128 stands for zero in the data rows.
Here is a table of points, one per row:
[167 155 120 107 148 130 133 155 120  97 128 129  99 151 169 165  94 157
 154  94  94 128 131  93  98 139  84  99 139 150 117 185 122 129 113 133
 114 132 128  94 134 141 166 176 121 144 145 129]
[ 98 131 159 168 120 100 161 132 165 109  99 165 105 120 114 122 123 100
 106 109 118 170 150 129  72 124 136 116  96 124 138 104 112 162 102 115
 120 121 131  94 124 148 171 117 121 110 146 177]
[173  92 102 128  97 102 149 110 140 150 110 104 113 158 132 122 140 140
 118 113 111 158 128 151 152  91 128 102 101 123 108  71 123 129  99  71
 113 117 149 119 127 157  94 188 163 112 107 122]
[155 129 135 140 118 113 105 131 162 130 116 121 180  84 111 177 160 157
 162 136  88 154 149  92 130  92 132 162  75 123 143 157  98 124  94 140
 131 168 142 146 134  81 120 112 120 109 115 145]
[111 130 140 121  94 115 165 107 133 121 108 134 132 132 105 156 135 159
  88 100 123 125 117 114 155 116 111 111 172 125 135 113 155 140 134 148
 102 108 115 118 139 122 143  85  76 113 167  89]
[116 120 151  82 134 126 161 124 137 150 149 167 104  95 106 122  81 143
 169 127 120  91  88 154 133  74 102 126  82 185 134 124 144 106 148 114
 130 149 124 130 130 136 132 123 124 107 145  88]
[149 128  97 123 163 159  96 133 113 160 117 107 121 137  98 119 144 123
 123  96 144 147 153 180 126  90 110 129  97 138 111 114 161 126 162 162
 143 129  93  74  93 119 135 119 138 101 113 108]
[159  93 138 107 127 143 139 169 109 146  90 144 148 126 127  79  83 126
  91 139  98  96 120 146 141 148 101 126 121  96 176 128  91 149 120 137
 124 161 130 143 142 124 103 133  98 152  85 142]
[154 140 127 101 154 156 155 173 102 146 115 136 127 156 146 147 140 100
 152 128 106 144 163 125  85 107 126 116 141 122 133 105 141 148 143 116
 155  87 180 187 107  72 144  91 130 159 143 107]
[ 83 137 138  97 130 123 129 174 140 142 131 123 157 166 163 165 123 115
 120 140 144  72 138 131 124 128 103 137 121 124  81  90 155 152 138 105
  87 145 162 111 109 152 102 131 121 125 126 130]
[144 137  85 139 116 120 157 128 164 129 114 138 108 106 160 140 158 131
 137 136 147  94 129 150 130 146  93 149 115 138 172 108 106  66  93 158
 127  91 146 140 148 158 142  72 159 133 120 119]
[150 140 151 176 115 124 144 119 106 109 117 164 136 120 148 127 114 164
  90 114 123 104 134 149 121 119 141 142 157 173 114 138 135 124 140 113
 116 199 120 134  76 127 131 117 166 162 149 140]
[ 96  91 149 115 128 146  98  75 146 119 122 113 115 148 134 140 114 128
 153 105 109 113 139 169 134 110 137 167 158 121 148 120  79 155 171  96
 160 153 160 110 157  96 179 132 126 157 113 123]
[152 130 156 155 108 149  69 122 112 138 108 116 153 167  84 162 101 102
 158 173 128 133  90 122 127 123 107  91 124 143 107  94 106 107 156 146
  94 115 122 137  99 154 165  99 117 126  97 156]
[117 174 159 139 142 106 145 139 145 163 134 121 142 141 112 150 148 145
 138 125 186 132 137 103 136  98 123 101 133 106 124 105 125  91 101 146
 178 182  96 136 186 116 146 143 133 154  70 121]
[101 166 106 144 123 154 152 170 100  74 134 138 144 124 109 107 102 117
 173  98 131 151  87 161 125 121 119 143 146  84 130 129 118 143 139 138
  87 131 129 125 156 117 117 113 160 152 103 135]
[127 111 103 119  89 135 127  98  57 159 128 156  95 182  97 137 188 144
 133  94 155 134 133 122 100 156 111 138 133 128 113 122 100 106 132  97
 109 127 118 158 155 119 106 125 102 142 125 133]
[166  88  97  95 157 137 151  99 123 108 140 148 184 113 142 125 108 111
 134 168 143 156 148 112 151 140 112 149 136 163 116  95 122 129 106 121
 112 137  72 123 138 130 165 142 123 177 167 119]
[145 144 120 121 174 150 127 103 148  78 123 148 105 151 122 170 112 114
 106 106 112 141 162 135 118 151 178 144  88 115 149 125 113 113 153 151
 101 144 100 110 133 143  74 128  83 116 125  92]
[143 117 120 141 119 119  80 150 102 119 131 137 112 109 147  78 166 114
 149 124 168 104 127 117 126 139 158 127  82 144  98 131 110 123 140 104
  85 159 151 132 157 131 167 131 122 102 164 124]
[119 125 134 134 113 124 158 149 107  69 169 138 151 145 142  93 154 155
 142 144 139 168 131 113 179 111 103  97 114 154 165 138 151 140 154 106
 132 135 138  95 114 105 109  92  99 117 100 131]
[128 138 137  73 123 126 137 124 132 142 172 137 113 105 136 102 140  60
 110 129 119 139 122 163 142 126 127 123 146 102  89 128 109 127 118 146
 136 144 119 117 134  87 147 133 110  92 171 160]
[ 95 174 134 114  96 160 106 106 121  98 115 140 147  75 129 168 122  88
  97 127 146 139 133 127 145 106 121 133 109 159 132 133 119 137  91 112
 163  82 133 104 115 123  94 157 148 177 123 103]
[ 94 168 101 106 123 111  90 137 136 153 121 131 117 103 162 116 152 111
  97 147 103 142 152 155 110 140 122  97 126 143 163 115 135 112 163 134
 101 158 131 138 126 139 145 157 102 168  95 123]
[102 141 147  77 125 133 144 128  93 133 102 141 144 116 124 145 114 156
 146 139 127 136 140 137 140 141 159 141 117 114 120 101 144 136 136 129
 153 131 112 187 115 152 110 130 122  88 140 177]
[141 168 164 129  80 163 155 140 122 135 116 101  92 152 150 145 139 119
 132 150 104 115 123 113 198 165 153 146 117 103 137 119 131 117 112 155
 172 172 119 116 122 156 157 129 147 131 152 103]
[117 102 142 125 167 120 103 166  89 120 133  90 151 149 148 133 131 125
  88  85 131 131 113 167 136 154 129 125 123 163 131 131  99  82 104 141
 163 101 123 128  92 110 137 125 123 106 115 166]
[122 100 132  79  94 160 134 131 122 108 139 132 107 110 126 105 117 159
 133 149 128 146 147 120 103 116 137  93 188 136 120 176  78  99 117 143
 156 127 156 113 120 150 100 120 112  98 105 118]
[136 143  84 132 137 109 145 137 100 102 150  99 158 151 145 122 110 121
 114 122 113  97 128 113 116  66 183 155 124 117 100 122 127 123 100 145
 155 144 138 118 168 150 114  87 127 153 128 139]
[117  93 175 115 128 171 144 116 139 111 155 100 113 137 145 126 130 146
 106 139 160 158 152 101 130 121  93 214 122 133 139 135 148 135 107 154
  77 110 150 128 145 145 139 133 131 114  95 154]
[116 137 105 160 136 142 111 142 124  95 101 158  91 143 150 120 113 148
 161 189 176 144 145 179 142  95 125 145 137 102 136 136 121 138 118 100
 165 110 130 158 114 126 129 156 114 110 151 130]
[146  78 116 139 125 136  83 201 165 128 169  99  85 100 132 167 129 149
 121 136 130 157 109 161 142 157 150 109 149 115 125 127 167 138 115  85
 125 132  91 153 147 115 137 100 113 138 123 120]
[ 98 121 112 129 126 117 121 125 127 183 120 107 101 139 119 142  77 127
 123 134 132 142  75 120 106 148 141 130 112 153 158 134 118 121  94 104
 120 132 114  85 139 113  86  95 128 137 171 146]
[149  97 106 165 103 109 157 100 111 114  87 100 138 117 163 151 128  73
 135 116 140 134  83 132 143 144 124 107 122 145 123 120 132 150 163 144
 133 141 158 138 146  89 127 135 119  82 108 102]
[133 104 137 132 127 169 116 114 129 124 127 171 152 121 144  95 146 156
 150 145  89 157 106  97 119 164 146 134 120 118 102  96 169  89 152 159
 177 114 153  77 169 136 107 135 137 152 138 149]
[109 112 130 150 139 125 121 113 161 141 123 106 162 117 134 135 150 142
 122  87 114 106 164 162 155 130 123  93 146 153 111 153 121 108 165 129
 125 116 141 167 166 179 117 127 158 116 153 138]
[163 139 175 155 166 156 125 107 157 131 155 159 102 115 107 106 156 122
 120 115 130  94 120 112 141 120 138 110 141 101 150 111 136 110 100 117
 110 116 157 117 113  94 101 114 160 162 126 132]
[103 112 111 147 142 100  89 123  81 166 137 112  94 122 138 117 112 155
 115 123 122 145 126  99 169 109 156 129 101 134 142 132 141 160 148 160
 124 111 168 150 115 151 136 124 106 175 141 122]
[110 106 123 119 133 145 115 133 140 115 113 151 149 121 155 159 138 173
  84 147 171 104 115  97 112 112 140  83 118  93 145 114 125 121 124 158
 126 140 141  95 111  83 128 140 161 106 147 140]
[131 116 108 105 137 123 152 153 113 117 121 165 122 157  82 126 131 149
  88 173 114 103 141 131 142 144 148 133 104 145 146 179 135 161 150 134
 133  92 114 130 169 104 185 150 191 111  89 128]
[ 98 147 112 143 129 160 151  95 100 164 107  96 145  98 153 105 120 159
 162 158  97 119 172 163 116 159 150 112 143 127 114 125 150 143  88 105
  89 126 117  98 118  99 151 103 131 117  92 124]
[ 78  92 112 157 102 131 184 148 163 122 161 113 127 148 127 113 101 122
 139 143 118 145 154 113 113 157 136 142 103 118 114 150 114  73 176 142
 122 123 114 152  80  95 129 154 143 163 136 113]
[114 120 151 151 177 120 164 117  97 104 140  85  95 105 125 123 172 127
 176 135 124  70 121 120 115 137 119 116 133 141 166 100 120 161 140 127
 153 104  85 128 121 128 124 165 100 136 122 181]
[143 142 119 142 156 127 123 113  98 127 140 102 111  92 120 141  83 140
 118 155 133  95 152 118 130 132  54 136 118  61 100 137 111 131 170  98
 140 110 123 124 151 114 109 123 128 125 140 150]
[157 154 119 133  83  98 112 103 109 119 175 121 129 124  93 139 101  92
  91 134 110 112 152 110 100 141 128 153 135 140 171 132 186  97 136  84
 153 134 137 125 122 127 122 116 133  87 118 150]
[134 110 136 131 168 124 143 113  88 126 142 104 103 105 110 159 155  93
 110 178 140 149  83 159  86 113 154 112 159 143 122 140 150 119 117 152
  95 147 150 162 140 140 110 152 136 128 126 105]
[161 157 102 118  82 124 115 113 168 147 138 103 105 141 117 117 146 150
 133 127 145 113 119 165 122 138 114 132 113 161  84 142 142 183 129 192
 124 130 126 149 122  91  93 140 115 153 137 178]
[129 115  85  87 122 110  98  88 143 122 156 149 122 132 145 128 109  99
 173  92 140 110 133  86 136 119 148 107 143  90 177 130 146 138 117 153
 111 133 104 138  83 152 139 115 187 121 115 151]
[163 112 170 123 110 107 153  93 130 138 135 124 166 138 125 113 121 124
 133 114 196 129 136 161 106 143 136  99  96  76 141 191 138 135 107 127
 154 113 126 116 112 155 153  93 107 171 139 101]
[115 118  95 121 154 120 135 129 130 168 112 123 143 110 106 150 167 123
 149  97 139 137  79 112 146 172 127 159 134 121 112 162 144 126 115  92
 124 158 153 127  76 130 131 157 110 114 107 122]
These points spread out most along one direction. Take the direction at right angles to it along which they spread out most. Then take the direction at right angles to both along which they spread out most. Go by this last direction. For each point below, how far along it does it lie, from 0 to 99? 50 is the average, and the first point above lies past it. One standard deviation of the points above along it is 16.
[135 136 144 130 132  75 115 156 113 150 117 145 133 118  92 141 110 122
 167 103 130 163 143 165 156 133 137 128 170 120 134 134 154 104 141 134
 108 108 163 110 153 131 127 174 130 133 150 160] 50
[126 149 175 129 130 124 107 139 100 157 110  96 129 125 157  93 129 118
 118 103 123 171 126  99 116 123 113 129 128 135 141 136 113 144 151 123
 103 125  78 148 148 114 104 121 190  93 160  90] 55
[139 141 120 125 152 111 142 128 160 146 139 138 153 138 142 139 171 135
 106 169 102 161  80 129  97 117 109 155 152 112 146 141  90 171 168 113
 153 136 126  96 104 186 120  99 152 134 142 128] 55
[114 103 124 154 140 109 136 157 129 136  99 163  84 118  95 112 141  86
 132 154 117 119 175  70 158 104 116 130 156 140  82 153  98 126 118 148
 138 137 117  95 107 142 112 108 123 136 100 119] 50
[101 140  94 134 143 163 113 120 155 102 101  89 146 152  76  72 138 132
  99 128 104 127 109 112 123 108  88 120 129 105 147 128 155 109  93 124
 129 148 148 154 122 142 155 146 107 113 188 108] 55
[122  99 124 132 114 142 104 148 159 107 113 129 138 116  89 112 112 114
 131  96 154 116 151  96  80 165 120 119 145 164 140 100 163 182 114 128
 175 160 121 146 144 155 106 120 151 117 129  95] 57
[159 153 113 169 114 137 136 136 137 149 139 155 137  85 145 110  92 154
 106  90 147 122 105 101  98 120 142 177 164 124 123  99 117 128 125 142
 144  87 117 137 109 140 166 159 102 106 104 108] 52
[112 163 138 117 155  79  97 114 120 107 177 126 125 124  92 112 120 154
 135 133 111 135 117 151 137 196 126 115 107 137  84  86  80 157 100 136
 127 115 165 150 117 122 138 120 143 117 112  80] 47
[147 135 156  86 100  66 103 135 160  92  84  84 137 151 117  93 133 136
 148 148 129  98 121 119 112 118 169 162 152 138 124 122 130 107 142 113
 115  90 105  96 106 119 117 135 122 141 134 100] 59
[141 164 116 122 134 185 143 129 163 146 133 110 139 113 115 124 129 105
 112 105 144 123 108 102 151 113 190  97 109 147 102 146 107 138 156  70
 112 100 122 138 142 155 139 119 103 124 121 151] 54
[131 152 136 128 184 104 109  82 170 127  96 153 123 169 171 102 102 117
 112 135 142 145 102 111 155 144 121 127 148 153  94 150 161 107 138 106
 136 128 118 168 138 105 113 111 117 109 102 143] 52
[123 138 139 178 124 148 123 130 140 167 192 162 179 187 129 122 122 112
 146 151 118 100 147 133 135 116 142 132 154 145 170 138 105 139  96 142
 122 115 115 117 137 123  96 168 110  98 156  99] 53
[105  99 155 144  93 120 102 115 132 113 129 159 134 130 165 123 146 106
 125 115  62 102  91 133  98  93 114 136 101  92  97 155 165 129 105 138
 130  94  72 149 126 143 128 136 112 134  99 101] 55
